Some points:
[  40   27   17   38  -93  -50   33   10   -6   66   71  -45  -23   -7
  -22  -27 -109   10   -9   26  -32   -9   11   -9  -36   64   22   37
   18   23    7   30  -22]
[-63 -19   1  45 -67  -3  13 -23 -43   3   8  56 -69   5  57  45  50   3
  37  48 -30 -23 -18  23  22 -27  14  14 -28 -39   6  20 -32]
[ 43 -27   6 -30 105   4 -30  49  46   5 -63  47 -71 -20  35 -31 -36 -60
  28 103  15  -3 -17 -75  16 -58  17  50  98 -24 -40  35 -15]
[  3 -17  42 -11  63 -23  71 -44 -34 -28 -13 -25  16 -25  43 -46  25  44
 -44  23 -14 -24 -46 -24  35  13 -50  11  13 -33   8  -4 -13]
[ 30  16 -26 -22   7  -2  -7  42 -17  32   6  54  25 -15  30  42 -59  94
  34  35  81  -5  78 -17  43  -5  40  51  -3   2   2 112  51]
[ -9   0   7 -40  22  13  45  63  57 -38 -52  25 -17 -24 -14 -23   4  28
  50 -50 -13  20   4  15 -16   7 -66  27  27 -86 -23 -38 -17]
[ 42 -17 -49  34   1 -30  94  17  25  48  -1 -21  -9 -16  54  -6 -71   4
  57 -42  -5 -20  38  -5 -94   2 -50 -37 -12  58  13  10 -60]
[ 14  -5  17 -15 -52  12 -56 -16  -3  74 -26  22  44  33   8 -28 -17  28
 -12  23   2  25  -9 -22   5  41 -30  19  -4  74  24  12  53]
[  10  -57   -3   -7   24  -12   -9  -56   28  -91   32   50   10  -10
   -5   63    0  -39  -20  -18   11   -4  -24   41   26    4   36   59
 -112  -42  -34   90  -59]
[  44  -17  -26   38  -27  -26   34  -32   69  -38  -62 -108   -5  -17
  -56  -58   17  -14   14   53   45   21   11   14   40  -16   63    6
  -81   35   21  -83  -42]
[ 20   9  10  29  53 -33   9  -9 -40  51   9  13  22  38 -15 -16 -26  34
  66  -5   5  -9   7 -19  53 -61   1 -44 -17  38 -11  31 -50]
[ 34  -4 -30  20  33  28  19 -19  23  26  25 -32 -20  28 -36  64   9  72
 -16 -26 -39   6 -22  55 -20  15 -64  22   2  10 -35  19  15]
[-105   18   43  -56  -33  -18    8   23   10  -27  -17    1   20   14
  -30  -19  -10   21   31   26  -33  -15   51   -7  -28   62   45  -53
   20   -3   11  -19   15]
[ 22 -25  25  36  52  16   4  69  20  18  80 -63   6  -3  -2  24 -28  48
 -68 -42  26 -18  59 -23  45 -78   3  27  -4 -44  44 -39   7]
[-23 -35 -22   5  -1 -70 -33 -26  34  19 -22 -21  37  74 -16  -9  50  36
 -35 -22  12 -49  47 -40 -76 -14  55  -4 -48  -2  18   4  23]
[  1   5  -4 -24  31  39 -60  33 -57  37  -4 -67  -4 -40 -78 -71  55  53
  -2 -25  39 -14   3  73   0   6  61  35 -31  15  15  42 -29]
[ 11 -43 -40 -72  -7   1  20 -26 -67 127   7  -1 -41   5 -87  -1 -73 -69
  61 -33  57  32  70   1  69  -5 -43  95   6  85   3   9  26]
[ 25  20  45 -16 -50  30 -37  45  62  46 -58  77 -80  34  45  27  55 -37
 -30   1  68 -29  54 -16  -6  29 -20 -57 -66  17  57  34 -56]
[ 93 -40 -17 -63 -24 -43 -20 -35 -65  56  -3  54  69  91  14  10 -39 -30
  35 -70   4  59 -23   2  19  41 -42 -14   3 -16  19  -9 -43]
[  44   35   12  -30  -17  -23   -5  -21   65   -8  -60   13  -47  -55
   18   28   54   14   23  -36 -108    4  -15  -45   47   36   43    5
    2   62  -21  -26   18]
[ 32  80  -7  39 -11  29 -24 -25  14  52 -52  20  57  -9  49  30  49 -35
  -3 -26 -34 -22  66  35  47  20 -20  17  32 -43 -76  -3  47]
[-13  36  32 -17  24 -34 -26 -39  27  15  10  45 -64  10 -47  47  46  -5
  -8   0  19  10 -77  -6 -23  18  41 -58   7 -50  31 -89   0]
[ -31   53  -12   -9    8   10   35   84   65  -12   18  -34  -20  117
   88  -37  -55  -44   26  -42  -21  -12  -45   30    1  -43   91  -15
    8   63 -116   24   30]
[ 40 -46 -12 -66   0   5 -18   1   6 -10   4   5  14 -29 -30  86  50  10
  17  19 -27 -49  25  42 -50  -1  -3 -49  96  14 -63 -14 -61]
[  6 -54  28  16 -46 -24  43  33 -14  30 -33   5  25  31 -29   5  52  14
   2  -5  24 -36 -95  23  51 -33  21  73 -47 -17 -19 -69  43]
[ -6   1 -36 -32  37 -52  47  -9  15 -12   2 -41 -69 107  23 -11  -9  27
  10 -11  61 -54 -52 -47 -13 -18 -65 -66  50  25  10  42  54]
[ 35  61 -21 -63 -44  51  46 -38  36 -23 -16  19  -1 -51 -11   1  12 -28
   5  -6  77 -47  30  41 -23  -2   8 -23  91 -27  53 -21  40]
[  7  -6   0 -52  -1  45   2  59 -22  19 -18 -91  64  13  22  11  12 -86
 -40 -38 -13  33  28 -48  36  52  29 -89 -22  28  54 -19 -53]
[  3  33   5  -7  51 -62 -21  74 -23 -26  -6  36  42 -94 -54 -20 -45 -22
  60   6 -39 -85  33 -31 -25  42  22 -25  89 -29 -32 -70   0]
[ 39   2  -5  67 -32  42  49 -22 -69 -53  24 -15  -6 -28 -74 -26  28 -92
  29  13  32  38  14  10  -4 -16 -44 -20  -5  59 -40  36  31]
[ -46   35  -17  -26  -47  -46   -7  -24   -5   -9  110   45   63  -56
   17  -55   52  -63   48  -35   14 -121    8  -33   46  -39   23   -4
   63   15  -17  -13  -27]
[-14 -39 -39   5 -23  71 -48  41 -25 -45   1 -82  48   3  40  48 -47 -13
  44  45 -19 -23 -54   0  15  24 -34 -14 -17  26  87 -39  24]
[-15  19 -61  23  45 -11 -43 -85  30 -83 -14   3 -19   0  27   4  19 -43
  40 -26 -57  28  71  53  -4   4 -67  30 -15 -26  16 -14  -2]
[-35  41  11 -12 -30  14  12  15  46  62  59 -17  18 -25  42  13  32 -31
  -5 -69  93  32  25 -59 -12  32   8 -86 -50 -31 -15  23  58]
[-14  22 -26  16  79 -26  56  10   6 -38 -50  32  60 -21 -76   0 -23 -16
 -38  61  21  25   2  61 -27   8 -29  16 -13  63   1  34  29]
[ 22 -98  -3  75  48  -3 -18  18  36  40  22 -47   4 -19 -27  16  14 -35
 -63 -74  -2 -22  36 -34  32   1  -7  32  42  24  31 -10  60]
[  33   60  -42  -24   28    3  -68   50   18    0   81   12   31  -32
   -9    4   18    5  -39   58  -24    5  -29  -25  -12  -30 -107   13
  -66   70  -18  -10  -45]
[-90  74  24 -34  28 -33  44  12  29 -19  40 -49 -19  13  16  28  48  20
 -26  55 -14 -16 -10 -11   1  76 -71 114  34  24  21  14 -30]
[-48  29 -46 -53 -77  18  13 -29 -11  10  -3  24  16 -10 -30 -11 -13 -32
 -38   6 -18  35  17 -51 -52  -1 -17 -29 -38 -66 -40   0  12]
[  47   38  -60   43   16   93   -8    3  -64  -40  -46  -26  -35   -5
   11  -66  -47   12  -37  -27   35  -89 -126  -39   -4   50    9   13
  -63   10  -22  -16  -13]
[ -6   0  70 -41 -41  30  14  -1 -46 -21 -26  21  -3  43 -49  -1  10 -58
 -36  20 -16 -16  36 -12 -46  10 -19  10 -24  25 -28 -29 -35]
[-20  32  -5  -5 -10   6 -47 -35  10   3  -3 -14   9 -96  58  32  12  15
 -77  23  39   7 -41  34  -2 -27  -5  -3  39  38  16 -28   1]
[-80  20 -34 -13 -42  25 -25  31 -46  61 -22 -24 -37  14  23  46 -57 -64
  -7  44  46 -47   5  15 -63   2  10  -3 -61 -84  11  -2  -5]
[ -18   45    7   79   14  -23  -47  -15   16  -21  -94   10   68   32
 -100   59  -24  -16  -11  -17  -29    3  -50  -60   -1   15  -32  -31
   -6  -75   -1   94   16]
[-33  44   8 -11 -23  41 -39  29  17 -30  17  42 -40 -23 -17  12 -20  57
  34 -67 -63 -26  52  -2  79  30   6 -17  34 -45  71 -58 -42]
[  4  50  90  13 -38 -38 -50 -66  37 -23 -19   7 -74  -3 -16  14 -87  20
  15  -4  41   4  36  -2 -15  -7  59 -22 -53 -17  12 -43  13]
[-16  43  20  -2   8   7  35 -27  36  77  53   0 -57  -4 -27 -77  -5 -35
   5  31 -61 -20 -16  37  35 -18 -23 -10  -4  14 -53  61 -41]
[ -6 -18 -12  82  57  57  56   0 -26  53 -31  15 -34 -37  50 -86  44  30
 -24   9  20  53  11 -49 -34  14  14  -6 -17 -27  11 -11 -66]
[ 42 -15 -22 -59  27 -35  31 -21 -35 -46  34  23  -8 -49  22  10   5  13
   2  23 -22  62 -48  50 -17   6  59  -7 -57   9  24 -27  79]
[ -7 -32  54   6 -57 -11 -20 -55 -35 -60  -2   3  -4 -37 -36  -8 -18 111
 -11   6   4 -28  50 -57  38   2 -71   5  -8  22 -58  16  34]
[-23 -64  86 -11  35  41 -38   4  57  12 -25  13  78 -62  21  -4   3 -10
  42 -19 -79  18 -55  25 -44 -59  18  -6 -54  48  88  64  33]
[  13  -41   12   16   -3  -62  -76   24   -6    9  -24 -104   12   11
   12  -15    6  -18   -2  -36  -22   55   14  -20  -14   56   38    4
   65  -45  -12   94   -1]
[  18   39   40 -122  -28    1   47  -30  -87  -42  -36  -55  -30   -2
   24   53   37    1    6  -36  -46  -15   32  -51    6  -76   -3  -46
  -15  -54  -14    3    9]
[  8 -45  24  51 -18  -8 -10 -11 -42 -64  27  38  28  26  37 -73  60  12
  21  -2  30  -6 -26  44 -62  51  26  73  21 -17  40  18 -10]
[ 57  36 -13  37  67  30  27 -83 -36  10  47  -9  42  70  25  28 -41   5
  32  74 -22  27   8  30  54   8  -2 -69  34  -7  74  13 -28]
[-65   4 -23  54 -51 -80 -39  67 -38 -51 -66  78 -36  33  25 -55  20  22
 -21 -23  16  43  16  17  25 -57 -43  -9 -23  15  11   0  51]
[-61  21  25   4  18  44  47 -52  45  16  35  29 -13  21 -18  28 -14  34
  34  25 -19   9 -15 -28  35   9  10  38  53  62 -60 -17  16]
[  11  -80  -64    4   66    6  -13    7    7  -79   49   89   -7   21
   39  -50   -8   -8 -108    5   10   23   30   17   31   76   49   13
  -16  -16  -16  -47   15]
[120  45  83  49  -4   7  38  24 -36  28  44   7 -20  62   5  12  42 -28
  13  94 -60  35  12 -32 -84 -45 -27  28  35 -18  32  -3  76]
[ -27   23   41   23  -11   -1   10   14  -62  -48  -12    0  -24   -9
   14   23  -48   10 -127 -108   33   57  -19   48   -8 -119   40   47
   65   15   26   25  -59]
[ -8 -40 -77  22  14  72 -59 -35   0  61 -41  20  27  52 -16 -41  22   8
 -55  41  -6 -43  26 -11 -45 -70  45  12   0 -37 -15 -32   3]
[ 39  33 -18 -34  34 -34 -36  -5  25  -4  89 -46 -36  59 -37 -96  19  40
  63  -3  -1  79  -4  27 -42 -24 -20  12  22 -28  -2 -20  15]
[ -58 -116   91   11   23  -15   14  -50  -38  -24    1  -26  -17  -25
   33   12  -80  -36  -15  -10   20   37  -36   49   13   28  -18  -24
  -32   37  -34  -28   18]
[-13  24  11  41 -17   1  -7  90 -46  45  13   8 -44   0 -21  70 -13 -29
   6 -31 -19  16   8  86   2 -15  42 -44   8 -28 -10  15  38]
[-23 -32 -24  -2  23 -51  24 -23  -5  20  10  30  43 -41  39 -20  21  48
   4  25 -32  -2 -71  55  36 -26 -28 -10 -46 -34  -1 -43 -10]
[-44  27  -6  51  -2  26 -24   2  -9 -38  13   4  39 -25  10  96  72  22
  79 -45  30  44  -7 -84 -48   2  45  25  65  32 -50 -64 -44]
[ -7 -78 -94  17 -57  36  56  29  59 -61   6  11  20  -4 -19  11 -20  28
 -35  28 -26  22 -60 -57   9  13  46  18   1 -19  41  54 -10]
[-23 -90   7  -6 -56  24 -23  15  80 -20 -25 -47  48 -30  28 -18  17  43
  -8  76  35  31 -20  97  38  20 -39 -58  19 -31 -32 -20 -30]
Along one direction, these points spread out more than along any other. Take the direction at right angles to it along which they spread out most. Go by this last direction. How far along it is each point below, from 0 to 99? 50 is the average, and the first point above lies past it. One standard deviation of the points above along it is 16.
[-23 -32 -24  -2  23 -51  24 -23  -5  20  10  30  43 -41  39 -20  21  48
   4  25 -32  -2 -71  55  36 -26 -28 -10 -46 -34  -1 -43 -10] 40
[ 22 -98  -3  75  48  -3 -18  18  36  40  22 -47   4 -19 -27  16  14 -35
 -63 -74  -2 -22  36 -34  32   1  -7  32  42  24  31 -10  60] 64
[-35  41  11 -12 -30  14  12  15  46  62  59 -17  18 -25  42  13  32 -31
  -5 -69  93  32  25 -59 -12  32   8 -86 -50 -31 -15  23  58] 46
[  7  -6   0 -52  -1  45   2  59 -22  19 -18 -91  64  13  22  11  12 -86
 -40 -38 -13  33  28 -48  36  52  29 -89 -22  28  54 -19 -53] 51
[  4  50  90  13 -38 -38 -50 -66  37 -23 -19   7 -74  -3 -16  14 -87  20
  15  -4  41   4  36  -2 -15  -7  59 -22 -53 -17  12 -43  13] 39
[ -7 -32  54   6 -57 -11 -20 -55 -35 -60  -2   3  -4 -37 -36  -8 -18 111
 -11   6   4 -28  50 -57  38   2 -71   5  -8  22 -58  16  34] 44
[-16  43  20  -2   8   7  35 -27  36  77  53   0 -57  -4 -27 -77  -5 -35
   5  31 -61 -20 -16  37  35 -18 -23 -10  -4  14 -53  61 -41] 69
[ 39  33 -18 -34  34 -34 -36  -5  25  -4  89 -46 -36  59 -37 -96  19  40
  63  -3  -1  79  -4  27 -42 -24 -20  12  22 -28  -2 -20  15] 68
[-90  74  24 -34  28 -33  44  12  29 -19  40 -49 -19  13  16  28  48  20
 -26  55 -14 -16 -10 -11   1  76 -71 114  34  24  21  14 -30] 45
[ 93 -40 -17 -63 -24 -43 -20 -35 -65  56  -3  54  69  91  14  10 -39 -30
  35 -70   4  59 -23   2  19  41 -42 -14   3 -16  19  -9 -43] 72
[  13  -41   12   16   -3  -62  -76   24   -6    9  -24 -104   12   11
   12  -15    6  -18   -2  -36  -22   55   14  -20  -14   56   38    4
   65  -45  -12   94   -1] 57
[ -7 -78 -94  17 -57  36  56  29  59 -61   6  11  20  -4 -19  11 -20  28
 -35  28 -26  22 -60 -57   9  13  46  18   1 -19  41  54 -10] 46
[ 20   9  10  29  53 -33   9  -9 -40  51   9  13  22  38 -15 -16 -26  34
  66  -5   5  -9   7 -19  53 -61   1 -44 -17  38 -11  31 -50] 74
[  6 -54  28  16 -46 -24  43  33 -14  30 -33   5  25  31 -29   5  52  14
   2  -5  24 -36 -95  23  51 -33  21  73 -47 -17 -19 -69  43] 48
